In the rows, 128 means zero.
Each named move below is a turn or a mirror, shown by a few rows before and after it. Which moves, in which order, take the first row of each later pair to the second? The first pair is answered.
fatam (before => after):
[121 141 174 116 148 140 167 109 147 123 151] => [128 148 186  99 149 135 141 115 136 131 151]
[131 132 144 139 129 144 123 144 143 151  83] => [128 127 139 144 132 148 133 144 149 147  84]
[162 175  92  90 154  87  94  85 117 104 184] => [150 151  68 128 156  92 153  69 143  89 186]
Som (before => after):
[121 149 111  85 130 120 118  89 126 105 165] => [122 144 102  73 128 120 114  97 131 114 162]
[115 117 181 145 140 118 125 105  98 104 135] => [145 132 117 161 119 105 150  94 105  92 136]
[146 108 100 159 154 108 135 120 158 123  95] => [132  98 111 139 158 112 118 139 169 141  86]
[120 109  99 160 164 108 151 119 166 113 100] => [110 100 107 145 162 104 139 134 174 127  88]
gef (before => after):
[129 136 124 107 123 127 120 144 130 134 123] => [130 135 123 104 125 125 123 140 129 135 126]
[158 109 116 159 100 138 124 165 133 133  96] => [153 124  69 128 103 106 142 133 138 106 146]
[137 120 164 120 145 127  97 133 125 133 124] => [139 129 141 102 150 107 106 114 126 121 147]
mil (before => after):
[108  98 168 143 154 135 131 137 158 149 108] => [ 92 104 176 114 152 124 123 135 147 149 125]
[107 133 144  82 158 121 129  99 119 113 162] => [109 140 116  86 124 129 130 100 102 121 170]
[111 108 135 117 154 115 128 142 170 141  98] => [102 111 138  95 152 111 119 135 160 142 118]
[176 148 104 158 155 113 124 132 149 109 102] => [165 150 128 148 176 107 113 133 157 105 107]
Now pairs of rows:
Between the rows of a pair lie 2 to 4 moves.
[136 149  66  73  89 117 113 138 118 153 129] => [166 150  82 103 105 117  96 161 132 157  86] | fatam then mil then fatam then mil
[117 118 106 145 130 139 136 140 148 159  90] => [114 115  94 144 132 129 149 131 154 152 101] | gef then fatam then gef then fatam
[178 151 113 185 110 154 116 146 104 137  84] => [ 98 104  64 116 123 104 170 136 173 147 121] | Som then gef then Som then fatam
[152 123  85 136 119 133 125 129 120 130 114] => [127  99  90 132 127 128 146 126 135 132 118] | fatam then Som then fatam then gef
[120 105 109 128 110 126 176 154 143 144 111] => [116 124 131  75 138  90 134 146 139 141 128] | mil then mil then fatam then gef
[ 72 103 111 121 131 149 181  96 133 110 162] => [ 68 124 143  63 134 140 111 129 114 143 154] | Som then Som then Som then fatam
[110 139 110 104 136 107 146  94 104  96 190] => [152 148  49 115  97 114 134 138 114 126 136] | Som then mil then fatam then mil
[ 86 104 193 165 188 116 124 125 133 102 115] => [151 147 113 142 134 111  75 178 124 144  58] | Som then Som then gef then fatam
[102 115 120  74  78 147  95 158  97 153 127] => [ 71  93 134  74  88 144 120 146 110 149 135] | gef then fatam then Som then fatam
[130 101 110 176 138 138 171 118 145 103 115] => [127 141 167  99 131 139  76 138  88 128 130] | Som then fatam then Som then mil
[125 106 175 198 185 153 186 112 154 111 155] => [158 131  65 194 136 137 207 127 162 115 148] | Som then fatam then mil then fatam
[141 114 143 163 112 145 158 119 124 126 117] => [127 117 119  96 104 123 130 149 139 157 110] | Som then gef then Som then fatam
[118 135 125 116  77 152 144 128  94 158 133] => [125 134  92 124 132 105 171  99 148 115 150] | mil then mil then mil then gef
[140 111 189 188 165 142 119 121 148 130  83] => [159 153 163 131 191  88  88  94 136 100 135] | Som then mil then gef then fatam
[116  80  66 161 117 108 199  98 148 129 102] => [ 91  80 131 130 177  81 170  78 161 108 130] | mil then mil then mil then Som
[100 145 129  82 110 136 117 124 126 149 188] => [149 127 107 175  95 168 144 158 149 152 115] | mil then mil then gef then mil
[106 105 137 141 156 123 161 119 154 122 139] => [151 154 100 120 129 108 122 112 114 115 160] | fatam then Som then mil then Som
[127 161 159 129 148 110  95 127 156 111 117] => [137 159 132 127 135 106  97 142 167 123 100] | Som then Som then Som then gef
[138 145  68  94  90 148 155 102 132 126 132] => [137 124 104 131  85 180 157 129 137 143  93] | fatam then gef then fatam
